124,136,150,125,121,110 | 110, 124

149,103,126,129,152,117 | 117, 149

111,143,105,106,123 | 123, 111

128,144,128,156 | 156, 128

137,141,122,128
130,140,132,149
| 128, 130

127,126,126,142,127
127,125,124,152,126
127,126,126,145,127
| 127, 127
---
[[108 109 147 113 124 145 118 136 133 114 147 132 134 132 119]
 [105 144 141 130 110 114 141 130 117 113 107 120 136 106 133]
 [124 150 112 110 133 119 121 125 135 147 149 149 128 133 143]
 [113 120 137 139 149 118 124 118 116 121 130 137 118 124 124]
 [110 107 110 149 134 151 111 149 130 127 140 112 118 149 136]
 [114 119 108 119 111 124 115 120 113 147 135 148 120 112 120]
 [144 121 147 109 118 148 150 136 110 124 131 120 132 136 108]
 [150 122 118 127 135 116 107 149 140 115 114 107 134 143 142]
 [140 113 149 130 117 111 148 113 132 134 132 129 111 108 148]
 [133 115 151 110 119 116 142 123 137 118 128 145 146 108 141]
 [110 138 136 121 123 115 119 145 144 122 146 133 141 109 143]
 [118 110 147 137 121 121 111 124 106 138 124 116 112 145 141]] ans = 145

[[136 130 127 149 118 123]
 [109 119 146 110 139 133]
 [125 133 126 110 134 136]
 [136 131 115 126 128 127]
 [124 123 134 131 129 126]
 [121 132 128 105 136 137]
 [130 140 130 129 123 134]
 [118 133 145 125 127 136]] ans = 127

[[128 123 124 120 123 126 126 127 129]
 [128 117 132 120 128 127 135 125 127]
 [136 130 132 120 120 127 126 132 149]
 [130 119 134 123 142 135 128 130 125]
 [130 117 133 120 124 127 138 125 127]
 [127 117 133 121 136 130 131 126 126]
 [138 126 122 130 129 126 127 129 126]
 [137 133 127 119 115 128 124 135 129]
 [133 128 131 137 152 132 125 130 125]
 [132 117 136 127 140 139 132 126 126]
 [128 141 127 125 129 126 125 128 125]
 [136 130 126 118 115 128 125 131 129]] ans = 131

[[107 113 107 137 136 103 113 137 113 138 109 143 150 107]
 [123 119 123 130 133 120 122 129 125 129 120 133 132 141]
 [139 130 139 107 117 136 128 115 137 113 128 118 116 101]
 [143 135 143 112 131 140 133 115 143 113 135 135 130 129]
 [120 122 120 141 124 122 124 140 120 141 123 122 121 131]
 [151 118 152 112 141 134 124 114 157 112 119 149 139 146]
 [122 136 121 138 127 133 134 135 116 136 137 123 120 135]] ans = 120

[[130 120 133 145 110 120 152 111 110 153 123 104 139 120]
 [128 128 128 128 128 128 128 128 128 128 128 128 128 128]
 [122 130 119 110 138 130 104 137 138 104 127 143 115 129]
 [138 139 138 136 141 139 135 140 141 135 139 141 137 139]
 [138 139 138 136 141 139 135 140 141 135 139 141 137 139]
 [130 120 133 145 110 120 152 111 109 153 123 104 139 120]
 [138 139 137 136 140 139 135 140 140 135 139 141 137 139]
 [122 130 120 111 137 130 106 136 137 105 127 142 116 129]
 [130 120 133 145 110 120 152 111 109 153 123 104 139 120]
 [122 130 120 110 137 130 105 137 138 104 127 142 115 129]
 [138 139 137 136 140 139 135 140 140 135 139 141 137 139]
 [130 120 133 145 110 120 153 111 109 154 123 103 139 120]] ans = 139
---
143	149	147	149	147 -> 149
153	156	138	142	141	131 -> 156
117	135	102	104	134	108	140 -> 135
117	104	148	116	137	132	131 -> 104
132	127	133	103	112	144	131 -> 127
134	124	136	136	130	143	158 -> 124
133	104	126	136 -> 104
---
[122 130 103 129] result: 122, 129

[[131 140 134 126 133 134 138]
 [130 129 133 134 119 131 136]
 [108 129 112 128 102 140 142]] result: 131, 142

[[131 148 103 131 102 131 102]
 [133 145 104 132 102 133 102]] result: 131, 102

[124 129 157 119] result: 124, 119

[125 138 125 156 132] result: 125, 132

[[111 140 150 122 125 117 109]
 [123 125 127 109 124 133 143]] result: 111, 143

[[119 127 127 120 140 129 118]
 [124 136 131 114 131 140 138]
 [124 129 129 150 128 145 117]] result: 119, 117
---
152	119	119	120	131
148	116	116	119	130
135	128	127	127	104
value 130

113	104	101	112	139
140	153	156	141	104
value 104

149	98	134	151	124	117
123	151	106	123	118	133
value 133

130	132	130	125	131	130	128
129	143	112	131	144	150	123
value 123

130	126	138	135	121	136	134
125	127	132	139	120	125	136
138	106	120	137	129	125	142
value 136

158	158	155	123
103	103	105	132
value 132

115	143	124	116	107
114	144	124	115	104
value 104
---
141  133  113  151  146  149  107 out 113
149  127  107  109  140  120  132 out 107
122  116  145  152  131  123  110 out 145
119  123  128  128  115  108  149 out 128
123  139  122  112  100  102  156 out 122
132  131  114  152  133  144  138 out 114
132  148  142  105  118  126  140 out 142
149  115  133  133  156  103  116 out 133
120  124  129  105  125  109  109 out 129
---
[[111 102 146 135 128 126]
 [136 138 116 118 129 124]
 [123 124 118 109 102 151]] -> 118

[[126 150 146 133 142]
 [123 133 101 127 157]
 [124 147 148 132 137]] -> 101

[[121 128 150 151]
 [117 125 142 154]
 [116 128 145 150]] -> 125

[[138 147 112 139 139 139]
 [138 150 111 139 143 138]
 [138 149 111 139 141 139]] -> 139

[[120 126 111 114 122 113 136]
 [154 113 112 119 104 127 134]
 [108 121 128 119 128 112 152]] -> 104

[[135 118 132 121 122 104]
 [127 126 126 127 127 130]
 [131 108 130 126 127 121]] -> 127

[[135 127 132 105 127 113 139]
 [108 129 107 129 132 105 117]
 [145 120 101 129 131 152 137]] -> 132

[[147 105 100 103]
 [127 134 129 134]
 [137 120 121 119]] -> 134

[[128 125 129 128 128]
 [117 103 130 126 129]
 [125 128 129 128 129]] -> 130

[[131 143 121 123]
 [115 150 128 141]
 [133 141 123 125]] -> 150
---
[[140, 128, 119, 122], [105, 110, 125, 123]] gives 128
[[119, 120, 110, 129, 126, 135, 132], [108, 130, 118, 128, 123, 142, 122], [100, 130, 115, 125, 130, 124, 113]] gives 123
[[126, 128, 133, 131], [117, 138, 143, 150], [129, 125, 130, 125]] gives 138
[[123, 131, 125, 129, 120], [133, 136, 131, 153, 126]] gives 125
[[112, 122, 131, 118, 104], [139, 131, 131, 115, 126]] gives 131
[[122, 134, 114, 129, 125, 118, 133], [109, 146, 115, 112, 110, 112, 145], [139, 126, 140, 156, 145, 138, 124]] gives 110
---
[156 136 129 138 105]
156
[134 129 126 146 133 158]
134
[111 137 134 108 103]
111
[105 128 134 135 129 112]
105
[119 101 128 146]
119
[103 135 129 126 151]
103
[133 119 145 106 148]
133
[112 114 110 112 107]
112
[153 134 147 122]
153
[138 128 153 119]
138
---
124	149	154	111	148 ⇒ 148
145	131	101	153	122 ⇒ 122
123	138	105	128	125 ⇒ 125
148	148	143	149	150 ⇒ 150
104	114	102	135	109 ⇒ 109
145	134	120	139	100 ⇒ 100
139	136	155	134	125 ⇒ 125
---
148,147,110,126,100 → 148, 100

150,152,138,148 → 152, 138

130,137,104,118,102,123 → 137, 102

119,131,135,124,127,127,150 → 150, 119

128,127,135,105,141,129 → 141, 105

134,154,110,118
130,152,106,119
→ 154, 106

116,129,141,124,130,142
152,110,107,121,115,144
→ 152, 107

137,125,133,134,101,136,129
115,135,106,128,147,124,146
125,122,130,125,131,130,119
→ 147, 101

155,133,127,123,134,152,114 → 155, 114
---
[[113 135 106 117 125]
 [141 131 137 125 130]]
131

[[152 152 151 154 154]
 [106 108 107 105 106]]
108

[[119 106 104  98 121]
 [158 121 147 101 151]]
121

[[106 132 105 111 141]
 [108 132 106 112 142]]
132

[[139 114 129 123 120]
 [105 125 128 156 154]]
125

[[116 155 102 137 100]
 [116 154 102 136 101]]
154

[[153 112 127 150 147]
 [142 124 126 151 133]]
124

[[124 125 130 122 128]
 [111 103 141 102 133]]
103

[[133 131 120 131 119]
 [126 140 103 119 115]]
140

[[131 127 147 143 146]
 [132 128 147 128 150]]
128
---
Q:
[[125 123 130 133 123 113]
 [120 128 120 128 142 123]
 [129 119 136 137 155 104]]
A: 125

Q:
[[134 113 135 117 116]
 [116 156 115 150 151]
 [129 128 130 129 130]]
A: 134

Q:
[[133 130 120 135 129 136]
 [130 131 121 135 125 133]
 [132 129 131 129 130 106]]
A: 133

Q:
[[149 107 135 106 114]
 [120 136 126 136 134]
 [149 107 135 106 114]]
A: 149

Q:
[[126 129 153 110 114 149]
 [117 117 124 124 120 137]
 [111 126 110 123 126 137]]
A: 126

Q:
[[139 155 114 125 124]
 [131 152 153 123 121]
 [130 120 112 128 140]]
A: 139

Q:
[[126 130 129 127 125]
 [130 124 129 132 134]
 [115 141 121 111 102]]
A: 126

Q:
[[136 123 131 136 132]
 [130 117 121 129 144]
 [150 127 145 155 126]]
A: 136
